In the rows, zero is written as 128.
The rows below fall into families. The same turns and mirrors carry the whole set onto itself and the rows of a family onto each other. For each named row, which other rows are in its family? Write them in the order they are listed.
These 32 rows form 4 families of 8 rows each.
Z_240: [108 132 109 115 165 122 131 124 127 104 123 122 108 101 142 161 112  99]
Z_953: [164 135 142 101 180 146 115 116 136 118 128 139 127 136 122 165 132  95]
Z_394: [165 129 144 110 190 133 120 125 128 116 127 127 136 141 113 158 125 107]
Z_450: [110 131 115 107 164 130 124 127 113 104 127 125  94 120 150 173 129 104]
Z_93: [133 113 111 118 169 127 105 111 138 132 108 145 144 133 123 174 120  74]
Z_245: [115 137 136 107 144 122 155 126 123  99 111 120 122 124 126 158 120  79]
Z_839: [146 112 108 104 180 122 107 116 135 112  97 116 109 151 148 174 117 114]
Z_587: [162 115 132  96 177 139 135 115 127 129 129 117 121 164 118 159 123 116]
Z_372: [122 142 138 110 151 122 137 132 122  99 105 117 116 126 116 145  97  82]
Z_263: [114 133 108 109 165 119 129 116 126 119 108  95 119 133 137 169 140 109]
Z_630: [127 113 103 114 169 133 126 125 122 115 115 114  91 152 145 159 126 127]
Z_234: [157 125 143  96 166 147 128 125 148 124 129 146 113 147 117 177 134  96]
Z_751: [130 116 129 115 174 111 112 119 117 144 140 147 143 125 126 172 122  96]
Z_794: [132 110 137 106 143 128 155 122 127 135 117 160 117 140 119 153  97  96]
Z_775: [126  96 117 115 163 104 119 129 129 140 113 160 134 142 127 153 103  92]
Z_48: [121 117 146  94 150 104 148 135 127 123 110 125 133 133 129 137 104 102]
Z_808: [140 125 127 116 169 116 105 117 132 139 129 152 139 123 124 173 123  78]
Z_711: [111  98 119 115 152 121 138 115 117 141 126 152 116 126 142 158 100  92]
Z_686: [128 110 131 107 140 123 159 138 121 117 117 136 116 150 119 158  96  82]
Z_796: [133 121  96 113 177 127 133 119 113 122 120 109 104 135 144 153 129 125]
Z_947: [157 110 128  93 180 146 122 120 135 120 124 130 108 164 128 154 116 122]
Z_271: [125 105 106 102 169 113 122 120 124 144 120 161 119 128 138 151 106  83]
Z_270: [114 105 134 100 149 110 150 134 127 118 106 133 124 146 126 141  96  89]
Z_327: [159 115 134 105 179 128 126 130 138 102  99 109 101 152 136 155 111 112]
Z_761: [148 123 147 105 168 134 126 108 138 127 120 145 123 150 101 181 123  83]
Z_322: [115 131 136 103 149 120 169 129 126 116 111 125 126 127 117 151 131  96]
Z_50: [160 124 140  94 173 137 111 123 143 117 106 131 104 148 129 142 116 117]
Z_643: [116 143 114 117 154 130 129 120 122 108 114 104 103 129 143 176 135 100]
Z_678: [122 146 139 104 160 130 138 138 138 102 116 112 109 116 133 152 104 101]
Z_264: [136 118 127 117 181 134 109 109 130 130 108 148 128 145 124 193 134  87]
Z_773: [127 105 108 118 159 136 112 124 125 103 105 113 109 151 149 176 123 116]
Z_919: [128  95 124 121 163 102 123 124 122 139 110 151 147 139 130 164 125 100]

Which other rows belong to the same family as Z_796? Z_394, Z_587, Z_263, Z_751, Z_48, Z_322, Z_919
Which other rows belong to the same family as Z_270? Z_953, Z_245, Z_630, Z_775, Z_808, Z_947, Z_643
Which other rows belong to the same family as Z_93? Z_450, Z_372, Z_234, Z_686, Z_271, Z_50, Z_773

The rows below fall into families. The same turns and mirrors carry the whole set onto itself and the rows of a family onto each other. For each named row, which other rows are in its family? Write them in the order they are listed.
These 32 rows form 4 families of 8 rows each.
Z_132: [131 116 120 154 154 137 124 155 130]
Z_409: [125 112 135 133 136  99 116 154 127]
Z_934: [147 113 139 133 146 139 147 138 105]
Z_848: [125 134 109 109 130 103 121 135 127]
Z_333: [130 117 132 156 162 121 118 137 127]
Z_300: [140 101 138 127 145 129 150 156 109]
Z_398: [134 123 101 106 133 104 119 126 119]
Z_727: [124 116  93 139 165 129 142 133 120]
Z_491: [140 125 126 109 146 119 155 116 107]
Z_753: [135 133 118 110 136 100 132 116 116]
Z_995: [143 129 128 116 118 118 125 143 105]
Z_258: [141 114 121 132 150 147 143 157 115]
Z_92: [146 112 113 110 149 123 148 115 107]
Z_44: [121 107 113 123 157 101 117 128 138]
Z_747: [128 125 127 137 124 101 116 154 125]
Z_832: [141 122 111 105 148 131 156 135 117]
Z_545: [131 120 111 138 174 127 146 128 134]
Z_437: [129 124 136 144 137 105 106 137 125]
Z_885: [128 114 107 136 162 105 116 119 135]
Z_609: [127 129  98 114 134 105 128 122 106]
Z_286: [138 101 118 104 153 123 150 125 114]
Z_821: [135 132 128 132 125 108 135 141  91]
Z_922: [147 124 141 120 131 120 136 128  97]
Z_855: [129 116 132 161 155 115 132 149 129]
Z_595: [142 124 140 128 124 109 144 138 100]
Z_718: [121 124 119 142 165 107 124 124 140]
Z_651: [136 109  96 127 165 135 143 137 130]
Z_948: [126 119 122 162 155 122 134 152 114]
Z_537: [130 119 105 125 164 139 151 145 131]
Z_632: [142 114 128 137 142 137 155 159 112]
Z_780: [130 129 123 126 126 110 104 149 122]
Z_313: [121 127 105 127 152 105 117 137 145]

Which other rows belong to the same family as Z_885? Z_398, Z_92, Z_747, Z_855, Z_595, Z_651, Z_632
Which other rows belong to the same family as Z_545? Z_132, Z_934, Z_753, Z_995, Z_832, Z_437, Z_313
Which other rows belong to the same family as Z_300? Z_409, Z_727, Z_44, Z_609, Z_286, Z_821, Z_948

The rows below fall into families. The same turns and mirrors carry the whole set onto itself and the rows of a family onto each other. For each named row, which other rows are in its family? Write them in the order they are listed.
These 32 rows form 8 families of 4 rows each.
Z_34: [103 152 116 157 120 148 140 114 112 123 106 146 137 140 139 132 122 133
 102 137 139 155 129 149 110 108 106 116 140 137 122 162 128 134 147 134
 132 140 160]
Z_502: [122 142 143 140 104 127 115 119 113 131 148 128 106 138 136 118 127 122
 137 134 141 107 148 137 142 107 123 126 168 158 139 136 133 128 100 105
 115 123 126]
Z_851: [ 92 130 135 130 120 125 153 120  96 140 134 119 126 111 178 118  99 131
 128 111 127 149 134 131 141 138 102 110 125 122 121 116 111 125 126 133
 117 125 140]
Z_387: [116 140 145 137 102 129 113 115 114 127 141 123 106 145 134 120 126 114
 136 130 133 108 144 130 143  97 125 130 165 153 127 143 130 127  96 108
 109 125 125]
Z_633: [ 88 154 152 145 121 154 121 128 113 145 110 128 110 152 143 139 107 115
 120 152 120 134 130 128 141 149 143 106 178 132 150 117 148 150 140 133
 100 129 114]
Z_918: [ 90 156 156 139 118 150 117 122 116 147 107 122 107 159 146 138 111 110
 117 151 123 140 136 127 144 146 147 110 175 126 149 124 146 147 144 131
 106 122 116]
Z_193: [ 89 152 146 143 120 152 121 113 118 143 103 124 114 149 139 132 106 112
 115 152 122 137 127 123 139 152 144 111 175 128 150 113 136 142 142 135
 101 124 107]
Z_188: [102 155 114 160 115 152 141 115 109 123 117 148 140 142 140 132 119 126
 105 132 139 151 124 151 109 102 104 125 136 131 122 157 132 128 149 136
 130 137 157]
Z_59: [104 153 118 156 119 146 146 119 115 123 113 155 142 142 143 140 113 127
 105 132 137 150 126 155 118 104 105 118 136 132 129 156 133 135 146 133
 139 139 163]
Z_262: [117 137 150 138 105 131 113 113 111 134 141 127 104 135 138 125 133 121
 126 140 135 107 148 128 141 105 121 135 171 158 141 142 132 134  96 113
 107 129 130]
Z_854: [120 136 147 134 108 130 117 117 108 123 148 128 107 140 131 121 133 116
 134 143 139 104 149 127 143 106 124 129 165 154 139 141 130 121 102 110
 109 129 129]
Z_951: [118 142 144 138 109 137 115 116 110 125 151 130 108 137 134 117 126 116
 133 131 142 106 138 133 147 101 130 127 164 157 138 140 133 129  99 106
 106 128 132]
Z_126: [123 138 140 140 104 133 118 117 110 132 149 124 107 142 138 114 131 113
 139 135 138 105 143 128 141 106 121 128 169 150 135 142 132 128  99 113
 105 129 126]
Z_448: [100 147 120 158 122 156 145 117 112 120 117 150 140 140 139 129 111 134
 101 135 138 151 131 156 114 102 105 126 140 128 119 159 135 140 146 133
 131 131 158]
Z_683: [ 89 124 135 128 119 122 152 122  94 142 134 110 133 120 178 122 100 130
 131 120 128 147 133 124 141 141 102 105 122 121 119 128 121 121 132 134
 118 124 142]
Z_479: [ 87 127 138 123 112 117 155 125  93 147 135 119 130 114 178 123  99 135
 124 118 134 148 135 129 136 131 107 108 125 122 126 117 114 121 135 132
 120 127 135]
Z_791: [ 88 155 148 137 125 151 116 127 121 144 113 129 112 157 148 132 111 111
 118 151 123 137 129 130 145 148 145 118 181 134 146 109 143 139 148 131
 105 127 113]
Z_615: [ 88 122 137 130 119 124 162 115  96 149 135 116 132 115 176 124 103 132
 131 113 132 147 137 129 143 131 103 104 126 119 126 121 121 121 138 133
 111 124 139]
Z_169: [ 79 126 137 125 118 122 156 120 104 137 139 122 130 113 179 131 110 139
 126 120 129 146 138 130 133 135 101 105 120 126 120 118 122 122 132 131
 118 125 145]
Z_538: [121 141 155 131 109 128 116 121 108 128 145 125 108 143 138 124 128 111
 129 139 135 103 144 136 144  99 124 131 170 155 132 140 128 131 102 120
 109 121 127]
Z_276: [ 89 144 157 145 124 157 120 117 116 148 106 123 111 153 140 132 104 106
 113 152 126 135 130 131 148 146 144 113 175 128 151 115 150 139 147 137
 102 127 118]
Z_763: [ 87 130 136 132 117 120 153 128 103 137 132 113 132 108 181 130 107 130
 125 121 130 149 137 132 141 132  98 101 122 117 115 124 122 127 130 134
 115 115 140]
Z_875: [ 86 156 148 142 125 153 113 120 118 149 102 126 110 150 143 130 107 115
 116 144 118 135 131 133 145 146 142 113 181 125 146 116 139 148 146 135
  98 124 116]
Z_391: [100 148 117 162 117 155 146 115 113 121 119 153 138 142 142 129 115 133
  96 139 142 152 124 142 118 110 107 116 139 135 127 163 129 135 149 132
 131 137 159]
Z_698: [ 82 152 149 145 122 154 116 122 116 148 108 127 111 146 144 135 105 109
 111 155 130 131 124 127 140 148 137 114 182 128 148 114 139 146 148 133
 107 128 109]
Z_428: [ 88 125 141 134 118 120 154 128 102 144 134 119 130 112 177 133 103 135
 128 115 130 147 127 124 140 130  98 103 123 118 123 123 115 122 131 138
 114 120 141]
Z_570: [103 153 125 152 118 143 146 120 115 123 113 144 142 140 143 134 108 129
 102 139 147 147 128 156 114 110 104 121 134 135 124 164 136 136 153 131
 132 136 165]
Z_247: [100 151 117 162 113 154 143 116 111 124 118 151 145 141 144 138 120 131
  99 131 147 153 127 150 113 107 107 118 147 137 124 154 132 135 145 135
 134 131 161]
Z_297: [106 150 115 155 120 145 142 121 112 131 110 145 147 137 147 130 118 132
  95 136 144 158 124 150 115 107 101 127 141 133 125 155 131 137 147 130
 131 135 161]
Z_470: [125 141 146 135 104 124 119 121 110 130 147 129 109 138 133 122 123 119
 138 145 134 104 141 132 145 104 125 131 173 152 134 140 126 131  96 114
 109 128 130]
Z_73: [ 85 155 150 149 123 155 123 115 111 146 109 126 105 152 139 133 103 113
 118 151 121 133 131 133 142 146 138 116 178 131 145 116 146 143 151 134
 101 128 111]
Z_176: [ 85 124 139 127 120 123 154 126  97 141 140 123 131 114 177 121 105 130
 124 116 130 142 135 130 144 134 103 107 125 114 123 116 116 122 135 130
 111 120 146]

Which other rows belong to the same family as Z_73? Z_188, Z_126, Z_615
Which other rows belong to the same family as Z_918? Z_538, Z_763, Z_570
Which other rows belong to the same family as Z_854? Z_34, Z_875, Z_176
Which other rows belong to the same family as Z_479? Z_502, Z_698, Z_247
Which other rows belong to the same family as Z_951? Z_851, Z_193, Z_391
Which other rows belong to the same family as Z_59? Z_633, Z_428, Z_470
Which other rows belong to the same family as Z_276? Z_387, Z_448, Z_683

The rows below fall into families. The same turns and mirrors carry the whole set onto itself and the rows of a family onto each other. For each named row, which other rows are in its family? Write them in the order they are listed.
These 30 rows form 6 families of 5 rows each.
Z_85: [114 129 118 135 149 116 156 135 144 128 136 132 119 136 141 119 128 125
 165 152 116 121 138 116 131 115 131 123 111]
Z_492: [113 133 144 136 138 140 125 136 169 128 113  92 147 126 138 141 139 122
 142 135 115 116 120 111 148 131 139 132 125]
Z_496: [137 136 121 135 116 173 110 104 133 129 114 135 138 127 136 145 103 126
 112 138 123 114 133 116 129 135 131 122 144]
Z_355: [145 120 124 125 121 161 109 101 126 123 112 127 148 128 130 138 112 116
 113 138 138 112 121 112 126 132 143 135 134]
Z_552: [144 128 124 132 118 171 113  94 129 123 110 133 140 114 127 136 110 119
 121 144 131 122 127 108 125 135 126 123 133]
Z_288: [122 131 158 142 113 123 137 128 115 120 136 142  89 138 129 114 151 126
 155 128 119 126 114 129 116 129 121 127 125]
Z_776: [139 132 123 125 119 167 113  99 133 121 113 135 131 131 134 135 117 111
 110 145 121 126 117 108 128 139 150 125 136]
Z_860: [111 132 156 139 107 135 134 131 112 118 146 142  99 142 124 129 150 133
 154 123 109 122 117 130 123 146 117 113 118]
Z_353: [133 129 128 137  93 134 134 126 117 113 147 142 130 126 119 115 124 124
 132 141 122 114 119 107 105 156 136 132 168]
Z_564: [119 129 140 137 143 131 136 125 161 138 107  95 150 128 136 140 132 118
 131 147 131 111 117 122 139 125 147 140 124]
Z_477: [112 128 156 143 108 132 136 124 112 129 155 144  94 129 118 125 141 132
 150 128 113 127 122 134 122 144 116 121 116]
Z_861: [129 120 136 131  93 147 116 131 114 105 153 134 136 119 119 127 124 128
 138 126 118 111 126 103 118 160 133 128 160]
Z_987: [121 129 163 140 113 127 139 121 110 128 141 146  98 130 117 125 148 132
 153 138 121 125 117 134 128 129 108 111 116]
Z_944: [138 126 127 123 118 167 107 105 137 121 113 129 149 133 130 146 107 117
 120 130 114 116 121 105 128 135 135 122 126]
Z_497: [118 137 143 140 138 142 122 133 165 137 116  99 140 127 137 148 138 133
 125 146 124 114 123 122 161 127 136 130 139]
Z_325: [112 132 151 140 112 125 141 120 106 127 154 144 104 139 125 122 152 134
 152 136 122 133 115 142 120 138 120 122 123]
Z_27: [121 133 142 140 137 136 132 125 162 135 106  94 149 124 127 142 141 125
 127 153 132 114 112 116 151 133 128 128 131]
Z_590: [116 131 162 146 116 128 132 131 112 131 143 151  95 134 127 132 141 135
 149 122 115 120 127 137 128 127 111 113 126]
Z_787: [113 132 125 138 143 128 159 134 143 126 140 126 123 114 136 129 128 131
 168 167 121 116 148 118 139 122 127 122 109]
Z_255: [125 131 137 130 141 128 124 128 165 131 120  99 146 132 133 130 142 120
 128 150 125 124 112 109 154 122 148 136 137]
Z_80: [137 123 115 130 123 168 107 105 136 127 113 123 143 126 127 139 106 119
 112 132 130 114 127 106 132 143 131 129 130]
Z_706: [128 120 132 138  95 142 118 123 112 119 156 136 133 118 109 123 123 129
 127 123 127 119 121 110 119 165 123 131 161]
Z_309: [111 133 126 138 143 125 151 142 144 134 148 132 125 124 138 134 123 139
 162 156 114 110 151 125 146 114 126 121 119]
Z_96: [125 121 138 143 100 131 133 126 110 115 146 139 134 109 110 124 127 124
 135 133 133 115 126 106 114 163 124 121 167]
Z_434: [128 127 139 147  96 138 124 133 115 121 148 140 131 115 120 126 122 134
 132 123 125 110 132 115 114 153 122 130 175]
Z_216: [125 117 127 136 101 139 123 123  98 112 151 140 132 123 120 124 131 125
 129 131 140 119 121 113 117 160 135 131 162]
Z_938: [120 130 139 137 139 140 125 131 169 139 111  91 139 125 131 140 131 127
 133 143 127 108 121 118 151 128 134 143 118]
Z_411: [108 135 131 139 141 126 161 128 144 133 143 124 123 122 143 124 133 129
 168 158 116 124 142 134 129 118 138 135 109]
Z_631: [106 131 131 138 136 123 159 138 147 135 147 122 119 125 131 128 123 133
 167 155 110 111 143 128 135 126 128 132 103]
Z_124: [111 136 126 134 131 132 152 137 147 124 147 124 127 131 140 126 128 137
 177 149 103 119 143 122 129 120 123 127 105]

Which other rows belong to the same family as Z_85? Z_288, Z_776, Z_353, Z_255
Which other rows belong to the same family as Z_861? Z_492, Z_860, Z_944, Z_124
Which other rows belong to the same family as Z_590? Z_496, Z_497, Z_309, Z_434

The rows below fall into families. The same turns and mirrors carry the whole set onto itself and the rows of a family onto each other. For each named row, which other rows are in its family? Write them in the order they are listed.
These 32 rows form 4 families of 8 rows each.
Z_486: [132 107 122 108 122 132 106 118 103 127 110 141]
Z_831: [136  92 130 144 142 121 124 120 105 135 130 155]
Z_46: [110 145 148 141 150 130 131 109 127 161 115 137]
Z_608: [100 144 149 119 120 122 108 120 111 144 118 125]
Z_212: [130 100 136 142 141 139 126 114 110 151 149 151]
Z_888: [126 121 159 133 112 145 113 141 124 154 116 135]
Z_896: [119 134 155 145 161 140 138 119 116 142 112 137]
Z_929: [107 106 142 123 125 149 138 101 107 130 141 141]
Z_87: [105 119 133 120 107 131 137 107 109 126 137 145]
Z_660: [128 119 116 117 124 132  98 125 116 117 128 142]
Z_569: [ 98 140 134 117 126 138 102 122 115 130 109 136]
Z_403: [141 133 158 133 136 149 122 140 117 139 117 126]
Z_870: [131 124 131 140 149 126 106 115 147 160 123 145]
Z_738: [131 111 151 147 142 136 117 119 156 151 118 139]
Z_248: [123  91 126 134 144 136 121 108 122 144 131 163]
Z_895: [124 121 136 115 123 133 148  99 105 116 127 136]
Z_90: [128 110 132 109 125 121  96 116 106 129 125 121]
Z_980: [141 131 149 128 116 130 130 144 113 150 111 138]
Z_779: [129 124 137 151 133 130 116 121 157 137 121 157]
Z_800: [123 146 157 152 155 118 125 116 119 143 119 131]
Z_170: [124  96 126 132 125 120 132 108 113 156 132 160]
Z_321: [111 111 142 121 111 131 146 100 102 141 117 142]
Z_463: [135 119 150 143 130 114 105 114 153 148 128 135]
Z_532: [125 109 147 149 138 110 128  93 141 122 126 135]
Z_489: [101 129 149 121 131 128 100 109 123 134 110 112]
Z_928: [143 114 128 105 114 134 115 117 122 119 125 133]
Z_198: [122 120 138 154 139 120 137 100 130 113 137 148]
Z_884: [115 118 134 144 136 120 127  98 139 109 113 156]
Z_218: [ 98 132 158 128 109 136 111 120 123 128 112 127]
Z_627: [111 112 137 154 150 109 122 102 118 118 121 148]
Z_894: [127 141 152 145 143 117 136 123 116 150  97 138]
Z_184: [142 122 153 126 121 140 118 135 122 145  98 122]

Which other rows belong to the same family as Z_198? Z_486, Z_608, Z_87, Z_738, Z_248, Z_800, Z_184
Which other rows belong to the same family as Z_894? Z_929, Z_569, Z_403, Z_90, Z_779, Z_170, Z_532
Which other rows belong to the same family as Z_980? Z_212, Z_896, Z_660, Z_321, Z_463, Z_489, Z_884

